In the rows, 128 means zero.
Turns, then the turns between two rows, first turn first; the first pair answered:
vom (before -> after):
[151 103 138 144  68 138 128 113 131 104 136 131 151 100 128 135 139 115
 142 128 128 146]  ->  [130  97 143 124  68 128 136 102 125  99 132 116 151 109 123 126 132 121
 129 122 141 130]
[116 105 142 114 109 104 128 116 147 143 119 107 131 169 113 110 110 145
 127 163 145 124]  ->  [148 113 142 131 108 107 121 138 144 164 124 127 134 167 125 123 136 153
 137 174 116 147]
[155 123 117 155 133 136 113 155 133 108 164 144 142  76 148 138 152 108
 157 105 104 147]  ->  [ 96 108 113 129 131 126 124 125 145  81 164 107 129  81 128 117 125  95
 139  87 143 110]
[118 118  67  81 176 108 121 109  76 182 132 128 151 101 109 135 131  98
 134 114 177  55]  ->  [144 128  70  80 171  93 122 118  58 204 119 141 153 118 132 128 153 121
 132 119 160  78]
Derut (before -> after):
[134 128 119 138 131 133 125 135 139 153 121 134 124 171 116 132 130 154
 109 158 136 127]  ->  [141 129 129 151 127 135 120 140 145 138 130 141 125 163 123 138 132 153
 118 154 122 146]
[118 127 103  89 136  93 135 132  95 160 131 139 166 118 140 123 146 105
 142 109 150 106]  ->  [146 134 109 113 129 105 135 146 108 152 153 155 168 101 149 136 162 107
 153 110 125 139]
[133 110 123 154 111 123 136 119 103 157  85 106 135 201 111  85 136  85
 178 110 150  96]  ->  [168 120 125 178 114 134 133 141 106 174  94 131 145 189 110 106 152  85
 192 120 127 118]
[123 132 161 119 112 132 141 117 106 112 109 127 123 140 161 112 119 123
 143 126 122 135]  ->  [119 124 149 104 122 136 140 114  99 133  98 129 122 150 147 118 115 124
 144 128 132 117]
lopi (before -> after):
[131 148 136 153 121 121 120 129 142 126 171 144 126 129 122 144 137 115
 131 127 111 152]  ->  [126 143 124 143 138 123 119 122 135 154 158 152 133 147 102 149 137 115
 130 132 125 131]
[103  88 117 109 157 149 115 106 132 122 138 127 141 168 116 113 120 130
  97 145 142 115]  ->  [103  93 131 118 137 137 116 107 138  86 154 116 134 151 142 103 122 129
  98 127 129 135]
[129 126 123 123 143 140 129 135 120 158 116 120 127 145  89 125 112 132
 113 150 144 123]  ->  [103 120 124 112 129 123 132 121 125 112 132  95 121 128 114 105 105 118
 111 119 153 115]
der (before -> after):
[122 126 126 136 127 163 105 124 145 136 138 157 123 115 113 129 143 137
 150 162 130 112]  ->  [111 125 148 136 110 156 112 115 155 109 136 139 112 118 125 109 131 138
 136 156 128 122]
[150 140 126 135 126 120 117 143 125 125 143 130 137 106 148 135 138 123
 143 125 103 141]  ->  [149 139 138 141 137 139 123 143 133 148 119 137 128 138 111 141 123 141
 132 151 111 136]
[116 134  94 107 147 123 127 140  97 149 123 159 149 111 113 131 129 114
 136 151 149  95]  ->  [ 94 138 142 120 118 123 140 117 119 113 108 135 124 149 104 101  95 140
 102 163 151 105]
[155 146 140 161 128 150 114 144 124 137 130 148 139 126 143 155 149 143
 154 140  90 162]  ->  [148 144 157 165 119 149 117 144 137 132 124 139 131 143 129 147 132 156
 137 149  91 162]
Pairs:
Between the rows of a pair lie 2 to 3 turns.
[ 96 108 122  83 154  92 106 128  96 153 108 122 134 108 117 123 117 137
  95 110 147  90]  ->  [115 117 137  90 155  93 110 131  90 175  93 132 127 131 120 125 125 155
  89 128 129 107] | vom, lopi, der
[ 98 100 102  86 147 117 119 106 116 150 133 117 137 125 115 119 123  96
 118 117 158  80]  ->  [122 112 145 149 118 143 113 119 169  84 174 122 125  94 111 135 108  96
 123 116 118 131] | lopi, lopi, vom
[196 123 143 157 120 132 113 157 132 156 126 154 139 105 109 135 145 130
 128 164  91 179]  ->  [143 114 177 145  99 125 130 125 141 128  94 116 115 160  95  97 113 150
  85 170 113 160] | der, Derut, lopi
[117 117 119 135 140 152 124 124 143 121 145 134 124 111  85 154 106 113
 141 136 154 107]  ->  [ 96 119 108 107 131 116 133 117 115 114 141 106 124 109 134 125 119 112
 137 102 155 104] | Derut, vom, der
[137 139 143 162 142 169 108 134 168 114 156 143 131  90  81 164 104 106
 149 148 112 119]  ->  [135 142 142 159 128 155 112 138 170  90 169 136 133  71 102 152 109 102
 148 130 109 125] | der, der
[179  99 135 117 123 157  91 120 134 194 115 137 139 174 102 123 139 165
  99 137 122 188]  ->  [184 103 142 125 100 132  88 129 131 140 152 118 143 120 167 113 155 147
 124  96 102 217] | Derut, der
[169 126 126 132 134 120 103 141 131 125 174 131 138 100 150 136 154 148
 148 126 111 172]  ->  [148 122 163 142 116 120 110 127 147 104 154 113 114 136 136 120 130 165
 122 143 110 185] | der, der
[114 118 150 132 129 132 134 116 130 126 103 117 107 182 107 100  93 143
  89 143 138 132]  ->  [161 130 124 138 123 110 130 151 104 123 142 136 127 128 179 104 141 129
 128 112  96 170] | lopi, vom, der
[ 90 123 100  70 138  59 119 127  90 114 128  94 113 129 173  74 126 123
 110  76 159  80]  ->  [159 146 134 116 152 101 122 161  83 205  75 161 118 203 137 108 147 171
 103 158 117 127] | vom, der
[142 127  78 132 133 121 123 128 132 113 172 136 160  74 143 152 150 103
 160 113 117 113]  ->  [118 119  74 122 144 126 125 115 139 126 161 134 155  85 109 151 137 100
 153 118 143  84] | lopi, vom, Derut
[111  98 140 136 118 145 134 100 148 123 110 121 148 137  69 107 121 127
 119 136 158 107]  ->  [154 109 148 171 118 158 123 125 154 126 129 149 155 114  77 128 140 126
 137 144 123 143] | Derut, Derut
[138 130 142 139 103 126 151 137 136  55 148  90 131 104 177  96 121 123
 104  83 118 131]  ->  [182 141  93 132 141 129 138 169 107 124 152 140 157  85 175 133 161 110
 141  93 105 120] | lopi, Derut, der
[118 164 147 125  98 144 116 136 131  76 172 121  96  88 134 137 145 109
 148 107 128 117]  ->  [100 154 150 119 111 159 115 124 147  90 157 116  90 111  87 145 120 112
 134 123 154  92] | lopi, vom
[157 111 104 139 121 136 134 124 125  99 126 120 133 112 133 120 146  94
 152 148 144 120]  ->  [168 116 107 134 116 124 136 134 112 110 119 127 127 116 148 121 155 105
 151 151 138 129] | vom, vom, vom
[144  96 108 137 160 143 142 172 118 172 121 123 146 135  76 137 113 103
 147 139 191 119]  ->  [108  94 145 128 122 114 160 145 124 101 119  72 117 153 123  87  97 124
 113 115 189 134] | vom, der
